(83): [ 29.0  44.6 -22.4 -24.3   8.7   2.5  91.5  25.4  -9.6 -14.3   5.4]
(99): [ 44.6  91.5 -24.3  -5.8   2.5  29.0  36.4 -22.4   8.7  25.4   8.3]
(106): [ 29.0  44.6 -22.4 -24.3   8.7   2.5  91.5  25.4  36.4  -5.8 -75.3]
(40): [ -9.0 -18.7 -25.6   6.8  -9.7  27.0 -40.6 -46.7  43.3  29.5 -28.7]
which: [-22.4   8.7] -> (99)
which: [ 29.0  44.6 -22.4 -24.3   8.7   2.5  91.5  25.4  36.4  -5.8] -> (106)

(131): [-16.3 -22.3  19.7  -8.5  11.6  -8.5  19.1  -8.5  -8.5 -34.1  20.2  20.2
 -12.8  -7.0]
(109): [  4.6  -0.8 -14.5   9.9 -32.6  -8.5  19.1   4.6 -36.9 -34.1  20.2  12.3
 -12.8  -7.0]
(75): [  4.6 -32.6  -0.8  20.3 -14.5  21.4  -0.9   1.0  32.7 -69.5  -6.7   7.4
  -9.6 -28.7]
(111): [  3.5 -39.1  18.9  40.7  11.6 -27.4 -17.4  21.6  24.8  17.2 -12.0   1.5
   5.7  32.0]
which: [-8.5 11.6] -> (131)
row of (111) -> [  3.5 -39.1  18.9  40.7  11.6 -27.4 -17.4  21.6  24.8  17.2 -12.0   1.5
   5.7  32.0]
tags:
[-27.4] -> k268
[19.7] -> k229
[-8.5] -> k331
key (131) 6:  -> k331
all (131): [20.2] -> 11 12
which: [  4.6 -32.6  -0.8  20.3 -14.5] -> (75)

(140): [ 49.6  35.2  -6.2 -21.1 -39.0  -1.5 -34.4  36.8 -10.7  15.3  41.8 -52.8
 -34.5  -0.5 -44.2  -4.9  47.8 -48.4 -24.7 -48.7 -24.5]
(26): [ 80.9  13.1 -31.9 -22.5 -43.1 -26.3 -55.9  79.4  -3.8  14.6  56.3 -33.1
 -26.1 -26.7 -56.6 -28.0  83.6 -38.6 -45.7 -38.8 -33.2]
(47): [-19.6   0.7 -34.4  48.0 -61.3 -31.7 -65.5 -38.2  53.1   1.4 -19.9  56.1
  57.5 -23.2 -72.6 -30.8 -26.6 -33.1 -49.6  42.9 -46.3]
(8): [-46.6 -25.5   3.7  70.5  35.3  16.4  -7.2 -33.4  37.9 -14.2 -57.9  93.4
  60.5 -16.9  12.2   6.2 -51.9  61.3  -7.1  85.3  26.6]
(50): [ 15.7   0.8  12.2  55.6 -15.0 -18.9  26.6 -30.8  91.1  35.2 -10.3   8.2
   6.3 -10.1  -6.3  -3.4   9.9  -0.1  -3.5  -4.9  -0.2]
(45): [ 87.5  12.2 -18.9  26.6 -10.3 -15.0 -30.8  91.1  35.2   0.8  55.6  41.7
  31.6 -24.5 -23.7 -16.0  86.2  10.1 -23.7  32.8  -8.7]
key -> tag
[-48.7] -> k969
[-15.1] -> k735
[-4.8] -> k862
[-15.0] -> k366
[-4.9] -> k511
[85.3] -> k660
[-5.0] -> k559
key (50) 20:  -> k511
which: [ 49.6  35.2  -6.2 -21.1 -39.0  -1.5 -34.4  36.8 -10.7  15.3  41.8 -52.8
 -34.5  -0.5 -44.2  -4.9  47.8 -48.4 -24.7 -48.7 -24.5] -> (140)
which: [ 12.2 -18.9  26.6 -10.3 -15.0 -30.8  91.1  35.2   0.8  55.6] -> (45)

(116): [-52.7 -35.7 -81.8   2.7   6.1  18.1 -53.9]
(64): [-18.4 -22.4  -2.9 -26.1 -27.7  -4.7 -45.4]
(126): [-19.8 -14.5 -26.9   8.4   4.6   6.4 -14.6]
(179): [-15.8 -25.9 -32.2 -18.7 -22.4  -2.9 -40.4]
(73): [-10.3  19.8  30.1 -30.9 -16.5 -10.3  30.1]
(9): [ 13.0 -10.4  22.3  -2.4 -25.5 -16.7   0.0]
(170): [-13.7 -26.3 -32.4 -26.1  19.7  15.9 -12.0]
(77): [-10.1 -10.2 -10.2 -30.2 -30.2 -30.2 -10.2]
all (77): [-10.2] -> 2 3 7
which: [-18.7 -22.4  -2.9] -> (179)
all (73): [-10.3] -> 1 6
row of (64) -> [-18.4 -22.4  -2.9 -26.1 -27.7  -4.7 -45.4]
Table of tags by key:
[-2.4] -> k475
[-26.0] -> k669
[-26.1] -> k486
[-26.2] -> k846
[-2.5] -> k685
key (64) 4:  -> k486

(171): [ 1.4 -6.9 -1.9  1.9 -2.4 -4.4  1.6 -0.3 10.6  3.4  7.5 12.2  4.1  5.0
  8.5  3.4  2.1  7.8 -6.1  5.4  1.1 -0.1  0.8  4.4  8.8  6.5  4.0 -1.3
  3.9  3.6]
(183): [ 0.7  0.7  2.0  4.6  4.8 -2.5  6.4  0.9 -0.9  0.8  1.4 -0.8  6.2  0.3
  4.1  0.8  0.4  2.3 -0.1  2.3  3.5 -1.1  1.6 -0.5  3.1 -2.4  6.0  4.1
  5.3 -0.5]
(103): [ 20.4  47.4 -24.0 -15.4   0.1  16.9  -2.6  38.8 -46.9   5.9 -41.9   3.0
  16.4 -49.3  -4.2   5.9  39.5 -43.3  37.3   9.2  29.1  61.6  23.4  21.3
  -5.2   6.3  33.5  -5.1  -0.7  40.8]
(207): [ -1.4   4.3  -1.1  -2.7   1.1  -0.3  -0.5   0.8 -10.8  -2.8  -7.5  -8.6
  -0.9  -7.0  -5.2  -2.8  -0.9  -7.2   2.5  -1.6   0.6   0.4  -1.5  -3.8
  -6.2  -6.2   0.3  -0.7  -1.9  -2.0]
(92): [ 20.4  47.4 -24.0 -15.4   0.1  16.9  -2.6  38.8 -46.9   5.9 -41.9   3.0
  16.4 -49.3  -4.2   5.9 -12.5   2.9   9.1  -3.5  -2.5 -14.9   3.6 -10.9
  -5.5 -16.2  -5.2  20.5   5.4 -17.4]
(163): [  1.0 -11.8  -2.8   2.4  -4.5  -6.6   1.0  -2.0  16.7   4.2  11.4  17.4
   4.1   8.2  11.4   4.2   1.6  11.7  -9.9   6.1  -0.2  -1.8   0.3   5.7
  12.2   9.4   3.5  -2.5   4.4   3.9]
(119): [ -3.2 -12.4  -1.1   7.6   0.3  -9.8   5.9  -7.0  10.7  -1.2   8.7   6.0
   5.6   6.3   9.6  -1.2  -4.8   9.5 -10.2   4.9  -2.1  -9.2   0.1  -0.6
   9.8  -0.3   2.9   3.1   5.9  -4.3]
(70): [  9.1   3.4 -47.2 -22.0 -38.2  10.5 -33.3  11.9   3.9  -2.2 -22.1  39.8
 -10.9 -30.0   0.7  -2.2  27.3 -29.4  10.0 -18.7  -3.2  50.5  21.3  32.9
  11.4  33.6  -1.6 -23.1 -21.7  38.8]
(23): [ -4.4  -1.1   1.1   3.5   3.6  -3.2   3.3  -5.1  -6.1  -5.3  -3.1 -11.0
   0.1  -2.2  -2.8  -5.3  -6.5  -2.6  -0.9  -2.0  -2.5  -7.4  -1.2  -6.5
  -3.4  -9.3  -1.7   4.0   0.3  -8.1]
(137): [  1.0 -11.8  -2.8   2.4  -4.5  -6.6   1.0  -2.0  16.7   4.2  11.4  17.4
   4.1   8.2  11.4   4.2   1.6  11.7  -9.9   6.1  -0.2  -7.2   0.3   5.7
  12.2   9.4   3.5  -2.5   4.4   3.9]
(191): [ 25.7  41.1 -43.4 -53.3 -22.2  -2.0 -20.8  55.9 -59.4  19.4 -51.7  29.8
  17.6 -69.1  -3.2  19.4  57.4 -49.9  18.4  26.0  41.0  76.8   2.1  25.5
  -9.8  18.0  49.7 -44.1  -5.3  62.5]
row of (103) -> [ 20.4  47.4 -24.0 -15.4   0.1  16.9  -2.6  38.8 -46.9   5.9 -41.9   3.0
  16.4 -49.3  -4.2   5.9  39.5 -43.3  37.3   9.2  29.1  61.6  23.4  21.3
  -5.2   6.3  33.5  -5.1  -0.7  40.8]
row of (163) -> [  1.0 -11.8  -2.8   2.4  -4.5  -6.6   1.0  -2.0  16.7   4.2  11.4  17.4
   4.1   8.2  11.4   4.2   1.6  11.7  -9.9   6.1  -0.2  -1.8   0.3   5.7
  12.2   9.4   3.5  -2.5   4.4   3.9]
all (183): [2.3] -> 18 20

(122): [-36.5  12.9   4.6 -26.0  60.7  28.8 -17.7 -13.8  31.9  22.6  45.6  26.7
  -3.6 -54.4 -11.9 -31.6 -39.5  51.1  13.4  -9.5 -25.6  16.9   0.3  25.7
   6.8   3.1  -3.5   6.3   1.8  -7.9 -30.3 -30.0 -24.9 -22.5  -2.9 -40.7
 -13.8 -26.5 -19.9 -44.2  21.1]
(16): [ -4.4  16.7   6.0  15.8   3.5   1.1   6.2   7.1   4.2  -4.1   3.4 -22.9
   3.4 -26.2  -0.1 -19.9   3.4 -12.5 -18.8 -11.8  -8.8   7.4   1.7  24.4
   5.0  -8.3  -0.5  12.1 -12.6  13.0 -15.7  -0.2  -6.8 -15.6  -3.0   7.2
   7.3   4.2  -0.3   1.7  -8.7]
(7): [-36.5  12.9   4.6 -26.0  60.7  28.8 -17.7 -13.8  31.9  22.6  45.6  26.7
  -3.6 -54.4 -11.9 -31.6 -39.5  51.1  13.4  -9.5 -39.5  29.4  -4.7  -3.1
   6.0 -23.7 -16.4  -3.9  13.1 -33.2 -21.8 -26.2 -25.3  -7.3  42.3 -37.0
 -27.1 -29.5 -11.8 -15.5  78.9]
(63): [ -2.4  -2.4  -2.0  -7.2   8.8  -6.9  -6.1   6.3  -1.7   8.0  -0.6   3.3
  15.7  11.6  15.4   6.6   7.0   2.6   4.8 -18.8  15.8 -12.7   0.9  -3.8
  -4.6   5.1   9.9 -14.2   1.4  13.4  -3.7   1.1 -15.6  -0.3  -3.0   4.2
   7.2  23.9  -6.8  28.7  15.6]
key -> tag
[24.4] -> k970
[8.0] -> k921
[-3.8] -> k144
[25.7] -> k945
[-3.7] -> k358
key (63) 24:  -> k144
all (16): [7.2] -> 36
which: [ -6.8 -15.6  -3.0   7.2   7.3   4.2  -0.3] -> (16)
row of (122) -> [-36.5  12.9   4.6 -26.0  60.7  28.8 -17.7 -13.8  31.9  22.6  45.6  26.7
  -3.6 -54.4 -11.9 -31.6 -39.5  51.1  13.4  -9.5 -25.6  16.9   0.3  25.7
   6.8   3.1  -3.5   6.3   1.8  -7.9 -30.3 -30.0 -24.9 -22.5  -2.9 -40.7
 -13.8 -26.5 -19.9 -44.2  21.1]

(110): [ 39.4  -7.8  28.7  -9.2 -34.0   0.3  25.4  -4.4  76.0  12.7  -7.6  44.8
  11.1  19.7   1.7  52.8 -34.4  52.6  44.7 -33.8 -27.1 -22.8  -3.8  -0.1
   2.0 -34.6  14.7  -0.8 -14.2  -7.6  15.6  -2.7  10.1   6.9 -10.3  46.9
  -4.1 -10.9  33.8   1.1  59.7 -20.4  18.4 -56.1  10.0  40.0  -7.4]
(108): [ 18.8 -26.6  21.3 -20.4  -6.1  27.8   4.0 -17.7  46.5 -11.7   3.7   5.1
  20.9   4.0  -8.0  42.3  -4.4 -12.8  16.6  10.7 -18.2  -0.4   6.9 -14.8
 -16.1  -3.1   7.6 -10.5 -11.0   1.4  27.1   0.3   3.2  13.4   1.6   5.6
   0.7  13.0   2.5   2.8  24.3 -16.9   3.4 -22.5  -7.3  19.0 -17.9]
(186): [ 36.6 -15.6  24.2 -28.5 -27.1  20.2   1.7  -8.3  55.9 -24.2  -2.4  13.5
  18.7  -4.6  -7.1  55.7  -5.2   5.0  29.8 -11.3 -40.6 -28.1   3.0 -20.3
   4.9 -24.1  15.0  -7.6   1.5 -16.4  -1.1   7.1  10.2  11.3 -22.0  18.1
 -14.3  11.1  27.0 -10.3  45.5  -6.8  17.3 -31.1  22.4  40.6   0.1]
(152): [ 18.8 -26.6  21.3 -20.4  -6.1  27.8   4.0 -17.7  46.5 -11.7   3.7   5.1
  20.9   4.0  -8.0  42.3  -4.4 -12.8  16.6  10.7 -18.2  -0.4   6.9 -14.8
  -4.7   0.3  25.8   3.2  -2.4 -17.1  19.2  -2.9   3.1   7.2 -11.8  16.3
 -19.5  18.2  18.6  11.7  42.3  -4.6  12.2 -22.5  11.7  38.1 -24.4]
(88): [ 20.0 -27.5  27.5 -24.3 -19.5  21.9   3.2  -9.0  50.3 -26.7  -3.2   3.8
  25.4  -4.3  -3.9  54.1  -2.1   1.6  27.3  -2.3 -30.0 -24.5   7.3 -16.5
  -1.6 -10.0  21.5   0.6  -1.8 -19.1   6.1   4.9   9.7   5.6 -25.0  14.5
 -18.5  16.8  21.2   0.6  45.8  -7.9  20.6 -22.2  15.0  38.7 -10.5]
(199): [ 42.8 -19.9  20.6 -15.7 -34.0   1.2  27.1  -7.1  70.1   9.4 -18.2  38.8
   3.3  17.2   1.6  58.5 -26.6  45.2  42.0 -31.5 -28.7 -24.2   2.7  -6.9
  -0.7 -31.6  17.7  -4.7  -5.7  -1.9   7.8  -1.2   7.1   5.6 -16.0  44.5
  -6.5  -4.7  29.7   2.0  52.5 -18.1  19.2 -53.3 -11.0  51.4   2.9]
(149): [ 12.8   0.2  -8.6  -4.2  -4.1  -1.0   4.9   0.4   4.2  -5.9  -6.1   5.0
  11.0   9.1   4.6   7.8   4.0  -4.6   6.6  12.6  -1.1 -13.7   6.4   5.0
  -5.6  -0.3  -2.6  -3.0  -4.5  -5.4   3.7  -0.5  -2.9   9.5  -3.5  -1.6
  -6.4   3.3   7.1  -6.2   1.8  -9.0  -3.0  -9.4  -7.3   3.6  -3.8]
(127): [ 24.1 -31.4  22.3 -20.4  -6.8  28.5   3.8 -17.4  46.8 -13.4   9.2   4.6
  22.3   3.2  -7.2  42.4  -4.0 -11.8  21.2   8.3 -20.1 -21.2   1.6 -15.6
  -4.7   0.8  18.0   2.6  -4.8 -17.9  17.3  -7.2   2.7   6.7 -13.6  17.3
 -19.1  19.1  18.1  10.0  43.0  -4.7  12.8 -22.1  29.8  37.8 -23.4]
(90): [ 47.9   2.1  14.4 -26.9 -33.1  18.1   0.6 -11.9  54.2 -15.6  -2.3  25.5
  13.0  -4.4   0.2  64.4  -6.7  15.5  32.1 -14.4 -38.6 -31.3  -1.4 -21.6
   7.7 -19.2  10.5 -10.0 -10.4  -6.5   6.1   3.3  17.7   7.9 -17.6  29.2
 -13.6   2.4  29.0 -15.3  46.9 -10.1  12.3 -38.5 -12.8  51.6   3.8]
(134): [ 36.6 -15.6  24.2 -28.5 -27.1  20.2   1.7  -8.3  55.9 -24.2  -2.4  13.5
  18.7  -4.6  -7.1  55.7  -5.2   5.0  29.8 -39.1 -40.6 -28.1   3.0 -20.3
   4.9 -24.1  15.0  -7.6   1.5 -16.4  -1.1   7.1  10.2  11.3 -22.0  18.1
 -14.3  11.1  27.0 -10.3  45.5  -6.8  17.3 -31.1  22.4  40.6   0.1]
(28): [ 49.6 -23.1  14.6 -18.4 -34.6   6.2  20.8  -6.7  64.4   1.3  -6.5  30.0
   4.1  12.1   2.5  65.4 -20.5  38.0  38.5 -25.3 -32.6 -27.5  11.7 -10.7
  -0.6 -19.1  15.6  -6.8  -7.6   2.0   6.7  -4.7   4.7   4.1 -18.6  51.0
 -10.0  -5.6  24.6   2.6  50.1 -16.9  16.8 -55.2   2.2  58.7   8.8]
(172): [ 49.1 -18.3  39.2  -8.1 -39.8  -8.2  22.9  -1.4  84.5  30.1  -3.7  26.5
  32.7  12.8  -8.7  47.6 -31.9  53.5  36.0 -38.3 -24.0 -17.8   9.9  12.7
   6.1 -39.3  21.7  11.7 -32.0 -28.6   3.9   7.1   8.8   1.6  -7.9  59.3
  12.2  -7.1  40.4  -2.7  47.2 -20.0  -2.5 -64.4 -11.9  46.8 -14.7]
Table of tags by key:
[-31.9] -> k378
[35.9] -> k877
[-32.0] -> k389
[21.2] -> k701
[36.0] -> k578
key (172) 19:  -> k578
row of (108) -> [ 18.8 -26.6  21.3 -20.4  -6.1  27.8   4.0 -17.7  46.5 -11.7   3.7   5.1
  20.9   4.0  -8.0  42.3  -4.4 -12.8  16.6  10.7 -18.2  -0.4   6.9 -14.8
 -16.1  -3.1   7.6 -10.5 -11.0   1.4  27.1   0.3   3.2  13.4   1.6   5.6
   0.7  13.0   2.5   2.8  24.3 -16.9   3.4 -22.5  -7.3  19.0 -17.9]
row of (186) -> [ 36.6 -15.6  24.2 -28.5 -27.1  20.2   1.7  -8.3  55.9 -24.2  -2.4  13.5
  18.7  -4.6  -7.1  55.7  -5.2   5.0  29.8 -11.3 -40.6 -28.1   3.0 -20.3
   4.9 -24.1  15.0  -7.6   1.5 -16.4  -1.1   7.1  10.2  11.3 -22.0  18.1
 -14.3  11.1  27.0 -10.3  45.5  -6.8  17.3 -31.1  22.4  40.6   0.1]

(15): [  0.4  -8.7   7.6   1.7 -15.5   6.1  12.0   8.0 -20.3 -53.5   0.2]
(5): [  0.4  -8.7   7.6   1.7 -15.5  21.1   5.7   8.8  17.2  20.9  17.2]
(168): [ -3.5 -23.7  22.1   0.6  26.7   6.0  -1.6   0.1   5.3 -19.3   1.1]
(41): [  0.4  -8.7   7.6   1.7 -15.5   6.1  12.0   8.0  12.1  -8.7   7.3]
(95): [  0.4  -8.7   7.6 -53.4 -53.5   6.1 -53.5   8.0   7.3 -53.5   7.3]
(81): [  2.0 -22.6 -15.4  12.2 -44.3   8.9   4.3   1.7  -5.7  -4.6 -12.6]
(133): [ -6.1 -30.3  -4.7  -3.1 -46.0  35.4 -19.7   1.4 -11.8 -48.4  -2.0]
key -> tag
[0.4] -> k102
[-6.0] -> k806
[-6.1] -> k165
[7.3] -> k172
[0.3] -> k166
key (95) 1:  -> k102
all (95): [-53.5] -> 5 7 10
which: [  0.4  -8.7   7.6   1.7 -15.5  21.1   5.7   8.8  17.2  20.9  17.2] -> (5)
all (41): [12.0] -> 7

